One hidden turn or mirror swaps the rows below in pairs. Which row is each named row swapped with?
Mido: [9.3,5.5,1.8,-28.3,-21.0,23.7,7.3,-30.8,14.6,-11.4,43.4,10.8,-16.5,11.6,17.4,-24.6,14.4,3.6,23.7,8.0,-9.3,-32.1,13.9,-8.5,4.1,8.6,-35.3,-15.3,-24.5,-10.5,19.6,-13.8,-3.9,13.3,29.4,7.9,0.8,36.4,-3.0,15.0,2.9,19.8,7.8,-2.1,28.0,-34.5,-49.5,-1.8,-24.0,-1.6,15.0,18.2,27.6,-11.2,3.2,-26.0,-7.8,16.3,-2.4,-9.8,2.9,-0.4,40.1,-30.3,-13.2]
nusuv: [26.0,-19.2,11.1,-21.1,8.3,39.7,-2.1,-19.6,-30.2,8.2,40.0,3.6,-22.6,19.4,-16.0,25.2,-19.8,-24.9,17.1,12.4,11.1,4.0,15.3,-2.3,11.7,-10.5,0.0,14.4,-32.8,-10.0,-5.6,-9.2,4.3,-2.5,20.0,-2.4,-0.2,43.5,10.6,-4.0,20.2,37.3,30.5,-12.0,23.5,-20.6,-24.0,15.2,-9.7,-32.8,-21.9,-16.7,21.0,2.8,-8.3,-20.5,-22.5,29.3,-4.6,5.5,24.8,8.9,7.4,-1.6,-16.9]
Pav: [29.3,-3.7,-7.1,-38.7,3.3,32.1,4.1,-35.2,2.2,5.2,39.1,4.2,-38.4,22.3,9.2,-15.3,16.9,8.4,31.3,22.2,-14.2,-17.4,5.8,9.0,19.1,5.1,-18.7,7.5,-24.2,-14.9,12.7,-11.4,-3.6,2.1,28.5,4.1,-2.6,36.4,15.2,8.3,7.7,20.4,33.5,6.4,16.0,-7.8,-6.0,22.6,-22.3,-32.6,16.5,-5.5,26.5,-11.3,3.6,-38.2,-12.9,10.2,-8.8,-7.8,3.3,1.5,28.5,4.6,0.8]
Zovot: [22.4,-12.8,15.7,-40.3,-3.7,27.9,6.0,-30.8,-10.5,3.6,29.3,21.7,-37.8,18.6,14.9,-11.5,8.9,6.9,35.9,27.6,-11.9,-34.5,7.9,7.8,13.5,-4.3,-24.7,17.7,-31.8,-11.2,8.9,-15.2,4.4,2.7,43.5,-4.5,8.6,55.4,13.8,10.3,-1.9,3.8,29.2,-5.2,14.7,-14.9,-16.4,27.0,-17.8,-31.7,10.4,-1.7,13.7,-8.9,12.1,-27.3,-12.3,10.5,-22.6,2.1,3.7,6.7,23.0,0.5,-17.6]
memu: [9.2,2.4,6.1,-26.9,-14.2,21.6,-0.8,-30.8,13.1,-13.1,35.5,14.7,-12.3,8.2,20.6,-22.8,13.0,3.1,19.6,4.8,-5.9,-34.7,13.0,-21.2,5.0,9.9,-36.4,-20.5,-28.0,-19.1,17.5,-10.0,2.9,11.9,29.1,17.1,4.1,28.7,-9.4,16.2,-1.6,23.4,3.2,-9.1,33.2,-28.7,-51.0,-0.8,-20.1,2.2,9.8,20.1,18.1,-11.3,0.8,-20.4,-7.4,13.8,-3.4,-5.8,4.5,4.6,52.1,-33.5,-10.7]
zoku: [11.3,-2.7,3.6,-36.0,-27.8,23.4,8.9,-14.3,18.8,-6.0,45.0,2.5,-23.4,5.9,29.7,-12.1,9.1,-4.7,35.0,-6.0,-4.9,-25.3,-0.6,-27.0,2.9,15.3,-30.1,-5.8,-16.1,-14.7,16.4,-15.4,3.8,7.3,38.3,21.0,-2.3,37.0,14.9,12.1,11.1,12.5,24.2,10.9,42.2,-44.5,-55.9,-0.8,-24.2,-6.9,2.8,5.2,22.5,-2.4,-0.9,-17.6,-9.6,29.0,-13.6,-8.9,7.2,-6.8,20.5,-29.2,-11.5]
gir: [32.6,-24.4,19.2,-6.2,4.5,10.9,-23.2,-23.1,-19.1,-5.8,24.6,2.0,6.3,2.1,-6.8,9.0,-18.3,-7.9,19.4,-18.6,2.8,3.5,20.0,-25.0,14.3,-20.1,-10.4,0.9,-14.9,-27.6,-13.5,11.4,10.8,-10.4,34.5,29.7,20.5,15.7,-18.6,-1.0,30.9,52.3,25.1,-34.1,10.8,-39.2,-49.5,16.5,3.7,-6.7,-12.2,-23.5,-6.5,-7.2,-12.8,-27.8,-28.2,14.4,-15.6,-6.3,19.7,19.4,19.3,-19.4,-19.9]
dube: [20.3,0.2,-5.1,-37.6,-15.3,37.6,11.3,-43.0,0.3,2.5,37.4,8.5,-24.9,15.2,8.7,-25.0,11.9,-1.9,28.9,24.0,-5.6,-32.2,-2.6,-6.2,0.1,9.6,-30.1,1.5,-20.8,1.6,23.1,-21.9,6.9,5.1,20.9,-1.4,-12.3,48.4,8.2,7.6,3.6,4.2,20.2,3.7,24.9,-19.0,-33.8,10.1,-31.7,-17.8,11.4,12.3,21.8,1.4,7.2,-23.2,-10.1,15.8,-7.6,-10.9,4.3,-8.6,25.7,-12.5,-12.0]
Bamot: [30.0,-12.4,20.2,-6.9,1.9,2.9,-19.2,-23.8,-4.1,-14.2,24.7,7.3,9.9,6.2,1.9,-1.3,-8.3,-5.7,18.0,-14.2,2.9,-8.2,19.4,-39.7,17.4,-14.1,-22.5,-15.6,-15.8,-33.4,-11.4,10.6,11.7,-4.8,35.6,32.3,22.9,18.8,-19.0,3.5,20.6,44.6,18.7,-28.4,19.4,-45.8,-59.4,11.2,-2.4,6.4,-10.6,-9.4,1.9,-16.5,-8.1,-34.0,-27.2,10.6,-6.6,-9.9,14.5,27.9,36.1,-28.7,-23.3]
bakop: [23.2,-14.4,36.6,-28.7,-11.3,9.3,-20.0,-28.9,-6.6,-0.3,33.4,22.9,2.2,11.3,-5.4,-12.7,-6.3,15.0,33.7,2.6,-26.4,-2.3,28.5,-17.8,26.2,14.3,-30.6,1.5,-14.0,-21.6,-5.1,11.3,14.7,17.7,19.7,34.3,4.2,13.3,-12.9,23.6,10.7,24.0,0.0,-2.3,20.2,-44.4,-39.5,22.6,-23.9,-6.8,17.6,14.5,-0.2,6.3,18.3,-36.6,-6.9,42.0,-19.8,-16.5,-2.5,16.5,17.3,-30.2,-18.6]
Nir: [18.3,-37.7,26.3,-20.3,-1.8,2.2,-31.2,-13.7,-7.3,0.5,30.4,10.5,-9.6,-3.4,4.5,3.4,-17.2,-4.6,32.1,-12.0,-13.7,-7.2,12.0,-29.9,22.7,-11.7,-12.3,7.5,-9.9,-31.5,-21.1,1.7,22.4,-10.7,37.3,33.6,25.9,19.9,-10.4,-0.1,26.7,33.9,22.8,-23.6,23.6,-36.9,-50.8,23.2,6.5,-12.4,0.0,-25.6,-14.5,-7.7,-6.7,-17.6,-21.0,31.4,-39.8,0.2,10.5,19.0,2.8,-15.9,-20.3]
lisu: [46.2,-19.6,12.5,-23.1,-4.9,29.3,3.7,-24.5,-31.5,13.1,16.9,-2.8,-16.2,14.6,-0.6,10.5,-7.8,-10.0,29.9,-4.3,10.4,-13.2,-3.2,-20.4,3.7,-11.9,-12.9,27.9,-19.7,-18.4,3.9,-5.9,17.6,-17.1,43.4,10.4,5.3,45.2,16.2,-8.0,19.0,27.5,46.3,-18.2,17.1,-22.3,-22.6,30.0,-13.5,-33.5,-16.6,-29.6,-5.3,4.9,-5.8,-29.0,-28.4,1.3,-11.4,-4.5,23.4,12.4,11.1,9.9,-14.3]
silev: [34.9,-21.1,19.3,-4.2,8.3,11.4,-23.6,-18.3,-21.0,-4.6,24.9,2.7,3.0,5.9,-9.0,11.2,-19.5,-8.3,21.1,-14.6,2.6,4.9,23.1,-27.0,19.2,-19.8,-11.0,5.3,-16.4,-33.7,-12.9,13.4,14.5,-5.8,35.9,28.2,22.1,12.6,-13.8,-0.6,26.3,46.3,29.3,-26.5,6.2,-34.6,-47.7,20.8,5.4,-10.5,-17.0,-25.3,-1.6,-6.2,-8.9,-27.7,-28.7,19.8,-18.2,-7.5,18.7,25.1,17.4,-12.4,-18.8]
bezo: [30.2,-20.3,19.7,-5.2,8.6,10.5,-19.9,-17.9,-13.8,-9.8,22.8,6.0,7.1,1.4,1.8,9.9,-13.5,-9.0,18.5,-19.9,8.1,-1.2,25.4,-33.4,15.7,-13.9,-12.4,-7.9,-21.1,-32.8,-8.8,14.5,11.7,-2.7,35.4,35.6,16.6,10.3,-16.6,7.8,21.9,51.7,25.8,-32.8,17.8,-34.8,-51.5,13.3,2.9,-1.7,-16.4,-15.8,-4.1,-8.2,-11.1,-24.1,-21.8,13.0,-11.9,0.0,21.5,23.3,34.0,-23.0,-19.1]
rokag: [16.5,7.5,10.6,-21.3,-13.1,11.3,-4.3,-28.9,16.0,-17.1,38.0,12.5,-3.9,11.8,17.0,-20.1,8.4,2.0,22.8,0.6,-3.5,-25.2,16.0,-28.6,9.4,2.8,-34.7,-24.4,-22.3,-21.5,6.0,-4.6,3.9,8.5,35.3,17.9,11.3,29.3,-6.9,18.2,5.0,24.5,7.6,-6.2,31.2,-43.5,-59.3,-0.8,-16.5,10.8,5.2,16.5,21.6,-17.5,1.1,-33.1,-17.5,14.4,-1.2,-12.6,3.3,15.6,50.8,-36.4,-21.4]
vagep: [9.4,8.8,0.5,-29.7,-23.3,26.7,5.7,-32.5,13.2,-9.1,42.1,9.9,-19.1,12.3,17.4,-26.2,13.7,5.2,23.1,9.2,-7.5,-36.3,8.7,-13.1,3.5,14.1,-39.2,-10.9,-23.1,-14.8,22.0,-17.1,3.4,11.2,27.6,7.2,3.9,35.8,-3.2,10.8,-0.7,9.6,6.6,0.5,26.5,-30.8,-50.1,-0.6,-22.7,-3.7,11.8,16.5,26.3,-7.2,5.1,-25.3,-10.3,18.6,-4.4,-13.2,0.8,1.7,39.1,-25.8,-10.5]
Suz: [12.5,-11.9,33.5,-25.7,-12.4,10.3,-12.9,-29.4,0.7,-3.0,31.8,26.5,-5.1,11.7,7.6,-19.5,3.2,12.0,25.2,7.3,-23.7,-1.0,26.2,-5.7,24.3,17.9,-32.5,-5.6,-11.8,-15.4,-8.5,7.0,12.3,17.5,21.0,28.0,-4.0,16.6,-8.0,24.1,10.7,33.8,-1.7,-11.5,20.6,-48.6,-42.7,22.9,-26.0,-21.8,14.5,19.5,2.8,8.8,24.0,-29.7,-2.3,41.7,-16.2,-15.5,-3.1,12.1,13.9,-28.2,-20.7]
fad: [9.8,-15.4,5.7,-35.2,-5.8,42.9,-7.0,-39.2,-16.2,9.6,40.2,10.1,-28.8,20.5,-13.4,-1.2,-5.4,-10.3,13.5,31.9,-5.2,-22.0,4.6,2.9,6.9,4.0,-15.7,9.9,-33.6,-4.4,0.9,-34.3,12.5,-1.1,6.1,-10.4,4.6,55.3,-0.3,-8.8,8.1,19.2,5.3,-13.0,32.6,-9.5,-24.1,9.9,-16.2,-31.6,3.6,1.3,15.0,2.2,-0.7,-17.4,-17.1,26.0,-6.5,4.4,9.3,5.1,17.0,-4.2,-13.6]
kadaz: [27.7,9.9,1.8,-37.9,-8.0,37.7,25.2,-13.1,-0.2,3.1,46.4,3.4,-28.4,18.9,10.9,-2.4,9.0,-15.7,25.8,6.0,10.4,-12.2,12.1,0.0,7.1,4.1,-18.9,-0.4,-26.5,-10.1,20.9,1.3,-2.9,13.8,34.5,5.6,-12.0,42.2,22.9,15.6,7.7,19.1,40.2,12.7,26.6,-29.1,-34.4,4.1,-28.8,-15.9,-10.9,-0.5,40.2,-1.2,3.6,-31.2,-12.0,21.9,3.2,-6.2,17.3,-2.3,21.7,-12.4,-7.2]
zug: [41.4,-6.0,24.8,-22.6,-21.9,18.3,-2.5,-21.7,-9.9,3.1,31.6,0.5,12.9,11.1,-6.7,-0.9,-8.0,2.8,32.8,-20.4,-3.9,7.7,13.6,-38.8,10.0,19.7,-27.0,4.7,-7.7,-21.6,8.4,10.6,18.0,9.7,22.0,42.3,-11.2,11.7,-0.3,13.6,20.3,31.2,12.1,2.4,30.3,-54.1,-47.0,14.6,-33.3,-6.9,-1.9,7.4,-0.1,20.1,7.4,-37.0,-13.7,35.7,1.0,-26.1,12.3,9.3,17.3,-29.1,-12.1]
Logel: [30.0,8.7,-1.8,-31.0,-5.4,37.0,24.3,-27.2,-2.1,4.5,38.8,6.7,-39.9,23.6,-2.6,-8.3,4.9,-20.6,19.1,3.9,-10.5,-20.6,10.1,-0.8,10.4,-4.2,-25.5,12.1,-23.4,0.7,22.3,-8.3,-1.1,10.1,38.9,1.1,-7.5,33.4,17.4,5.5,2.2,20.8,28.1,6.4,23.2,-16.2,-27.3,7.1,-33.8,-17.3,-5.7,7.4,42.4,5.1,3.0,-25.8,-12.3,19.8,-3.4,-6.5,28.3,-1.3,12.9,-7.2,1.2]
zeko: [41.3,-31.2,16.3,-14.2,15.9,20.2,-17.6,-28.3,-32.2,7.2,25.4,7.0,-8.0,7.0,-13.8,12.1,-22.0,-12.4,28.2,4.0,2.6,6.6,13.3,-16.3,21.2,-24.1,-2.4,17.8,-15.2,-16.2,-12.5,11.0,14.9,-8.5,31.4,17.8,8.8,26.0,-4.9,1.3,27.4,38.0,41.2,-24.8,0.6,-22.0,-28.9,33.5,-1.1,-23.2,-15.1,-29.9,-4.4,-2.7,-4.5,-25.4,-27.8,19.8,-22.1,-2.9,19.3,14.6,3.0,-2.7,-19.8]
kedu: [48.1,-20.3,-1.4,-22.5,11.0,26.8,-12.6,-34.0,-19.1,13.4,22.6,-8.7,-20.8,15.5,-8.9,1.6,-1.0,1.0,25.3,0.4,-3.4,-0.1,-0.8,-13.8,14.8,-5.6,-5.4,17.5,-13.9,-25.0,-1.3,-4.6,13.0,-18.8,24.6,18.5,5.1,26.2,5.9,-9.0,28.5,41.9,39.6,-15.2,10.8,-10.9,-11.6,31.2,-9.8,-34.4,0.5,-32.3,-0.3,-0.7,-11.2,-37.1,-24.7,3.0,-9.9,-9.7,16.6,9.6,16.2,16.3,-2.3]
vefi: [35.8,-11.6,24.0,-14.8,-17.5,18.3,-3.3,-21.7,-10.5,1.8,24.9,2.5,9.4,9.9,2.2,-3.2,-3.1,-2.3,22.3,-19.8,1.1,12.4,13.0,-30.5,10.3,15.7,-26.4,-0.2,-2.8,-17.4,-3.5,11.8,20.6,5.4,24.1,38.9,-14.6,10.9,1.7,10.6,23.8,46.5,12.2,-12.7,25.3,-59.0,-50.7,17.2,-31.0,-22.2,-7.4,4.9,-4.2,25.8,10.6,-30.8,-13.6,35.0,2.4,-25.4,14.5,8.9,9.4,-22.5,-14.4]
sekod: [36.0,-0.6,9.0,-28.8,8.7,37.2,15.2,-18.6,-21.6,5.7,41.5,-1.5,-15.4,19.1,-2.1,16.3,-8.6,-19.2,36.2,-6.3,22.3,7.4,30.8,-4.4,13.4,-14.5,-12.7,13.2,-26.5,-17.1,7.1,6.5,-1.9,-5.8,32.2,6.8,3.6,31.6,24.3,-0.9,19.5,25.2,48.5,-3.0,14.5,-25.0,-29.0,14.8,-3.3,-16.8,-23.7,-12.3,15.1,2.2,-7.7,-50.4,-21.2,17.2,-8.7,-7.2,26.9,6.3,2.2,-0.1,-3.2]
Guti: [19.9,-12.0,3.1,-27.2,-34.8,27.3,-3.9,-25.3,2.4,3.1,32.0,-12.4,-1.4,-0.6,9.8,-15.6,0.1,-5.7,26.7,-19.4,0.3,-23.6,-14.7,-38.3,-6.3,13.7,-31.9,-0.4,-3.4,-16.3,14.7,-20.8,25.4,-15.0,29.3,23.8,0.1,31.9,1.3,-9.2,28.5,17.3,19.3,-6.0,45.4,-44.2,-58.1,1.8,-21.8,-11.7,0.5,-7.3,-2.8,11.2,-14.1,-18.8,-22.1,22.7,-12.2,-15.3,14.9,4.9,16.2,-23.7,-10.1]
Buked: [2.7,-28.6,28.8,-25.7,1.8,5.9,-18.0,-9.4,0.0,-8.4,47.3,23.8,-17.2,0.4,15.0,-3.6,-9.8,1.0,40.6,5.0,-17.2,-4.2,28.9,-2.2,36.0,-13.1,-18.5,-5.4,-21.3,-18.5,-9.0,11.9,4.2,11.1,47.6,18.3,17.1,20.2,-0.9,22.1,23.8,19.9,35.3,-6.2,15.2,-36.8,-39.7,21.1,-3.0,-13.1,6.5,-10.4,14.3,-18.4,2.5,-24.9,-14.9,43.5,-42.8,1.0,3.6,20.7,9.6,-28.2,-22.0]
tova: [29.9,-28.5,20.7,-27.3,3.0,18.1,-29.7,-35.6,-20.0,13.5,19.0,10.3,-11.4,8.4,-17.1,-8.4,-8.3,-2.8,11.9,9.5,-10.7,-16.4,8.8,-6.8,16.5,-10.0,-11.2,14.1,-14.7,-26.2,-16.6,-6.8,30.5,-14.0,14.0,17.5,23.8,35.0,-22.3,-12.5,19.1,29.6,12.9,-35.3,15.9,-11.6,-31.5,24.7,-0.1,-24.2,4.7,-22.7,-19.9,-0.1,0.9,-21.8,-21.8,13.6,-23.6,2.5,9.6,22.5,7.5,7.0,-16.3]
sig: [15.5,-8.1,13.5,-44.8,-3.5,32.8,-10.5,-50.0,-8.8,9.5,30.6,12.1,-22.7,17.5,-6.4,-22.7,3.3,4.8,27.4,20.1,-6.1,-30.1,16.4,5.0,11.3,1.3,-29.1,11.5,-22.4,-18.3,2.2,-26.9,19.4,-12.2,6.6,-1.8,20.1,45.6,-3.8,-14.6,4.6,5.3,6.7,-17.9,20.6,-5.8,-26.3,16.4,-2.0,-17.8,15.4,7.2,-8.6,3.7,0.7,-42.1,-11.9,7.4,-24.3,-6.5,3.7,5.9,9.1,3.3,-2.2]
sofi: [33.1,-25.9,15.5,-20.9,11.3,20.6,-19.5,-39.3,-24.6,10.3,19.4,11.4,-25.0,14.0,-27.0,-2.3,-15.1,-13.9,10.7,-0.2,-21.0,-13.0,13.0,-8.0,21.7,-21.5,-12.4,23.7,-14.6,-14.1,-12.6,-6.5,21.8,-10.7,27.6,12.4,20.9,24.1,-13.7,-15.1,13.3,37.3,15.8,-30.7,9.5,-3.9,-24.3,26.1,-7.9,-22.1,-1.4,-17.1,0.2,5.8,-1.8,-23.3,-23.3,14.0,-25.1,-0.2,25.3,19.9,0.5,6.0,-6.5]

fad swaps with nusuv
vefi swaps with Suz
bezo swaps with memu
dube swaps with zeko
sofi swaps with Logel

